rotation ticks, each row followed by its count of ticks
The counts run from 0 to 582.
[ -7   3  42  -9   2 -12   7  15 -37  38  -4 -10   3  16 -26  12 -12  19
 -15   8  -1  40   7 -43  22 -12 -13  -8  17  12 -27 -37  32  -6  22  27
   3   3  24  -6 -23  23 -62  40  19  -2 -30  17   6 -33  -7  10 -18  -9
 -21  13 -21 -52 -21  42 -24 -18   3  24  -3  31 -25  -7   0 -11  15 -18] -> 191
[-10  19  32  -6 -23 -32   7  -6 -41  38  -2  -2  -4  24 -19  12   0  27
 -18  23 -22  38  15 -29  18 -14   9  -5  20  19 -36 -56   0   0  17  19
   5  -5  22 -16 -11  30 -52   3  32   7   1  -6 -21 -33  12  43  -7   9
  -1 -13 -13 -42 -14  30  -1 -26  -7  25  32  31   5   7  -2   8  39 -33] -> 108
[ -3  21  33  -7 -21 -29   4  -9 -36  41  -7   0  -5  27 -21  10   0  23
 -16  14 -27  51  20 -28  24 -13   6  -4  16  15 -27 -44   2  12  12  14
   3  -8  14 -13 -18  39 -48   7  35   5   0  -4 -23 -33  21  48  -7  -2
  -3 -12 -17 -43  -7  26   8 -27  -6  35  31  32  -3   1  -1   6  40 -22] -> 243
[ -4  -3  40 -13   3  -4  17  17 -39  37 -13 -11   6  25 -17  11   3  17
 -14  15   1  37  14 -41  27 -20  -7  -2  12  11 -21 -40  35  -2  30  19
  -3   1  19 -15 -26  25 -68  29  14  -3 -32   9   5 -42  -8  12  -8  -6
 -20  10 -14 -55 -28  35 -27 -14   6  31  -1  31 -16  -8   2  -3  19 -10] -> 328
[-20   9  24 -25  16 -31   8  11 -26  43  -7  -8   8  41 -21  32   2  24
  -8  11   4  40  21 -25  29  -4  -5  -2  10  20 -12 -54  42  15  24  18
   2   2  12 -13 -16  32 -30  28  11   8 -14  -6   1 -43   6  36 -17 -15
 -22  -5 -10 -49   1  28  10 -17 -15  14  20  45   9 -11   0   1  35 -26] -> 281
[-27   9  24 -18   0 -29   5   0 -35  36  -6 -12  -3  34 -17  34   2  19
 -16  22 -16  33   8 -30  33  -3 -20   3  21  13 -32 -66  36  18   7  23
   8  -6   6  -6  -5  39 -22  13  11   3 -14 -11 -26 -34  12  36 -19   1
 -18 -28   2 -38   7  35  12 -16 -20  17  31  37   5  -1   2  -6  39 -24] -> 533
[ -9  21  15 -15   5 -31   7   0 -21  45   3 -13   7  45 -27  28  -7  31
 -12   4   1  50  27 -13  18 -15  -3  -7   2  28 -15 -44  32  -2  16  18
   2  10  33  -2  -9  26 -33  28  20   6 -17 -11   7 -35   9  40 -18 -20
 -12  -3 -17 -40  -5  40   4 -18 -15  25  20  44  -3 -18  -9  14  36 -33] -> 419
[ -5  12  30  -1  -2  -1   9   4 -28  28  -3 -20   9  21 -26   8   1  20
 -21   3  -1  44   9 -40  21 -20 -40 -11   8  19 -26 -33  41  -4  11  28
   1  -4  33  12 -16  31 -55  27  15   1 -43  -6  -9 -24  -3  16 -10  -6
  -9 -19 -16 -44 -17  46 -28 -10 -13  46  10  36 -33 -14  -4   4  14   0] -> 451
[ -8  14  31 -22   3  -4  -3  13 -27  52  -2  -9  -3  26 -27  28  -3  25
 -18  -8  -8  47  20 -38  24  -8 -34  -7  14  20 -28 -29  41  11  12  24
  -4   7  26  12 -18  32 -48  30  16  -8 -30   1  -8 -30   5  19 -26 -13
 -14   3 -16 -47   8  33   0  -4  -8  45   8  37 -25 -21  -3  -4  33 -11] -> 434
[-11  -2  27 -16  -2 -37  14   6 -37  42  -5   0   1  12 -24  16  -7  12
 -12  15  -3  37   5 -36  31  -3   6  -5  18  -1 -19 -49  30   6  32  28
   7 -13  11 -25 -18  39 -37  29   9  12 -11  -1  -8 -51  -1  24 -13 -17
 -31   2 -10 -59 -15  32  -8 -19  -9   3  22  49   9   2  -5 -17  30 -20] -> 521
[-19   4  35 -19   2 -20   4  16 -21  39 -12 -14   7  28 -27  23  -2  22
  -3  13   7  33  25 -35  23 -14 -22   5  26  35 -30 -57  41   0   4  19
  10  10  27  10 -16  29 -47  40   4 -15 -23  12   3 -32   3  27 -24  -1
 -14  -2  -9 -33   2  41  -5 -20  -5  30  -3  24 -10  -5  12   2  25 -36] -> 175
[-14  16  30  -4 -15 -29   9   4 -38  31  11  -4   0   9 -37   7 -13  16
 -11   9   3  33  -5 -44  20  -6 -15  -1  32  18 -43 -58  14   1   0  33
  20 -13  28   8   0  36 -47  23  24  -2 -12  15 -10 -21   2  15 -24  22
  -4 -23 -17 -46  -5  46 -24 -28 -17  24  12  29 -22  13   9 -11  14 -33] -> 489
[ -6   8  34   1   5 -16  11   5 -22  35  -3 -14   8  28 -31  14  -4  17
 -11  -1   4  50  27 -25  18 -21 -32   0  17  30 -26 -46  36 -12  10  22
  10   6  39  11 -19  26 -49  40  16 -13 -32   2   5 -22   2  17 -21  -5
 -10  -9 -17 -32 -10  45 -21 -22  -8  46   3  29 -25  -9   8   3  20 -22] -> 313
[-20  10  22  -9  19 -27  10  -2 -31  31   1 -16   3  34 -25  30 -11  17
 -14   8   4  36   6 -21  22  -4 -31  -1  15  25 -20 -68  46   0  14  28
   8   4  21  -2  -5  29 -13  29  15   6 -18 -13  -9 -25   4  27 -20  -7
 -20 -29  -7 -36   2  49  -3 -21 -23  20  19  52  -3  -5  -1 -12  28 -24] -> 23
[ -2   4  37  -8 -16 -38   6   3 -34  38 -19   2  -3   4 -21   2   0  10
 -10  20  -9  33   8 -45  26 -13   9  -6  40  11 -30 -55  14   6  14  21
  15 -13  11 -20 -27  38 -49  28  14  -2  -2   3 -23 -47  11  34  -9   2
 -18 -12 -17 -42 -14  34 -12 -42   6  21  25  22   3  11  12  -3  22 -22] -> 503
[-11  15  26   5   9 -22  18   5 -45  32   8  -2   5  31 -21   7  -9  29
 -12  12  11  43  13 -27  10  -9  -6  -9   2  20 -24 -55  15  -8  35  19
  -2  -5  30 -14  -5  21 -52   5  37  15  -8  -9  11 -26 -12  18 -11   2
  -6  -7 -20 -61 -20  44 -26 -20 -20  24  14  52 -13  -4  -7   6  13 -27] -> 343
[-21   6  24 -15 -17 -21  15  -2 -22  37 -22 -19  12  23 -19  18  20  22
 -22  26 -19  32  27 -34  31 -26  -6  -3  17  17 -30 -38  32 -13  13  26
   4  -5  29  -9 -15  39 -44  23  -3  -2 -29 -18  -6 -49  -6  43  -5 -10
 -17 -11   3 -30 -22  33  -7  -9  -9  24  33  39  10   3 -11  19  31 -25] -> 407
[-16  14  24 -12 -19 -22   4  -7 -23  39 -15 -15   7  26 -19  21  15  23
 -20  24 -20  30  28 -31  21 -23  -4  -6  21  26 -35 -42  26 -19  11  21
   2   0  34  -7 -14  31 -45  17   6  -2 -17 -16  -2 -42  -5  47  -8 -10
 -13  -7   1 -31 -14  39   1  -8  -6  23  35  32  10  -3 -12  19  33 -33] -> 543
[  2  16  40  -9   2 -15  -9   1 -42  31 -16 -20  -4  27 -10  15 -10  22
 -18  17  -8  43  14 -32  10 -21  -2 -13  18  27 -25 -58  29   6   9   6
  -6   6  10 -15 -33  15 -52  29  26   3  -8   7 -18 -26  21  43  -6  -5
 -11 -14 -22 -39 -12  45   2 -34  15  31  14  18  -9  -6  10   7  33 -23] -> 185
[-15   8  28 -13  -4 -23   1  -4 -37  34 -10 -13  -5  23 -16  21   3  13
 -22  20 -21  37   2 -40  32  -4 -22  -6  22   5 -31 -53  35  21   5  27
   3 -15   8 -11 -18  43 -26  18  10   8 -20 -15 -38 -39  13  36 -14  -1
 -21 -32   0 -44  -1  31   3 -15 -21  25  37  39   6  -2  -1  -8  35  -4] -> 396
[-23  13  26 -22  -7 -15  -4   8 -26  26  -4 -29   5  17 -21  27  -2  18
 -17  22   2  25  -3 -50  20 -13 -16 -15  29  26 -42 -50  45  -3  -3  30
  10  -1  19   6  -7  29 -40  40  -2   1 -25   8  -4 -35  -2  30 -20  -3
 -22 -14  -8 -40 -13  55 -11  -8  -6   8  16  25  -7  -2   1  -3  17 -31] -> 36
[-18   4  24   2 -11 -26  27 -15 -30  33   3  -7   9  25 -32   9   1  10
 -23  10 -24  49  13 -18  33 -18 -23   2  10   6 -22 -37  22 -15  14  34
  13 -12  36  -1 -10  42 -37  19  17  -5 -36 -12 -13 -34   3  24 -10  -5
 -13 -21  -6 -32 -16  31 -16 -14 -26  35  28  52 -13   5 -13  -6  29  -7] -> 391
[ -6  14  23  -9   3 -43   6 -10 -42  26   9 -13  -8  18 -21   6 -19   8
 -20  14 -10  46 -10 -25  21  -4   0 -12  14   2 -20 -54  21  12  18  30
   5 -10  13 -21 -13  38 -27  26  26  18 -10  -6 -20 -31  15  36  -6  -8
 -24 -27 -18 -50 -13  45  -9 -32 -13  10  33  45  -2   1  -3 -15  26 -14] -> 518
[  6  25  28 -22 -10 -15 -16  -4 -27  40  -7 -23  -1  15 -16  20  -1  22
 -27  11 -15  46   9 -40  11 -19  -8 -32  13  20 -31 -25  27   1   5  24
  -8   3  24  -8 -23  25 -48  32  18  11 -17  -3 -10 -39   7  45  -8 -23
 -14  -1 -22 -45 -15  53   0 -12   7  23  29  31  -6 -17 -10  10  26 -19] -> 559
[-24   8  28 -19  13 -22   8  15 -19  40  -5 -17  10  42 -30  30   1  29
  -4  11  11  39  25 -30  24 -14 -19   5  15  34 -24 -56  48   6   4  23
   8  14  25  13  -9  26 -42  34  11  -6 -26   4   4 -30   4  26 -27  -2
 -12 -10 -11 -40   3  40  -3 -14 -12  26   3  29  -9  -9   9  13  30 -37] -> 40
[-23   3  22  -7 -10 -27  22 -10 -27  25  -8 -20  13  31 -22  14  14  14
 -20  28 -23  41  17 -21  33 -27 -14   3  12  18 -29 -46  38  -2  -1  29
  10  -5  28  -3 -16  39 -36  30   7  -3 -40 -10 -14 -34  13  42  -2  -6
 -17 -28  -2 -26 -18  38  -9 -13 -19  27  31  34   0  -1   1  11  34 -16] -> 273
[ -5  12  31   2  -2  -8  16   5 -38  33   2  -7   6  17 -23   5  -3  23
 -20  15   5  42  10 -43  14 -17 -16 -13   7  12 -28 -43  17 -16  32  27
  -2  -9  28 -12  -9  26 -61   8  25  10 -24  -9   5 -31 -19  15  -6  -1
 -13  -7 -17 -56 -34  46 -39 -13 -13  30  15  45 -13  -4 -11   4   9 -11] -> 209
[ -4   3  30  -2  -2 -53  16  -3 -31  37 -11  -4  -1  13 -26   6 -16  10
 -12   8   1  38  13 -17  23 -14   0  -1  26  11 -18 -56  18 -16  20  25
  13  -4  29 -20 -22  40 -28  41  17  -2  -7  -5  -7 -35   6  36 -13 -15
 -22  -8 -17 -36 -12  42 -12 -45  -3  14  16  43   1   9   1 -13  22 -23] -> 129
[-15  10  19  -9   1 -34  13 -16 -31  21   2 -19   4  32 -26  14  -6   9
 -25  15 -19  49   3 -19  27 -16 -18  -3  10  13 -24 -47  36  10  -5  31
  10  -8  20  -3 -16  35 -26  33  18   3 -36  -7 -25 -28  26  40  -5  -7
 -17 -37 -11 -30 -11  42  -3 -24 -20  25  31  40 -10  -2   4  -2  34  -9] -> 139
[-12   9  36 -16  12 -11   7  14 -50  26  -3 -11   1  32 -12  20  -5  23
  -8  17   2  39   1 -46  18  -2 -12  -3  14  18 -29 -68  39  32  19  17
  -2  -8  -6 -12 -15  26 -49   9  25  14 -11   7 -16 -27   6  14 -16  11
 -15 -22 -10 -61  -1  32  -7 -16 -11  23  11  31 -11  -7  13  -9  27 -13] -> 338
[-23  10  20 -31  11 -27   1  13 -28  35   1 -14   1  31 -20  33  -4  19
 -12  12   7  39   1 -36  30   1 -11  -7  15  15 -21 -50  51  26  13  28
   5  -8   7  -9 -11  35 -22  34   4  12 -21  -3 -11 -42   7  29 -23 -12
 -27 -16  -8 -52   5  40   3 -14 -16   5  24  42   6 -15   2  -5  31 -19] -> 279
[-28   3  30 -16 -13 -27  19  13 -37  27   0  -6   6  28 -25  14   5  20
  -7  26  -3  31   5 -45  34  -7   0   9  25  19 -36 -58  26  23   3  21
  17 -11   7  -2  -2  39 -52  15  18  -1 -20  15 -10 -33   8  23 -16  22
  -7 -18  -5 -52 -10  26  -9 -14 -15  16   9  27  -6  11  18  -4  30 -32] -> 97
[-11   5  29 -14   6 -18   6   6 -30  34   5 -17   6  20 -33  21 -21  16
 -16   2  -7  44   2 -33  24 -11 -25  -5  21  18 -32 -39  37  -9  11  35
   7   8  30   7 -21  25 -42  48  16 -10 -34  19   1 -26  -1  12 -22 -13
 -22   2 -21 -47  -9  50 -18 -17  -3  25   1  38 -29  -7  -2 -21  18 -22] -> 567
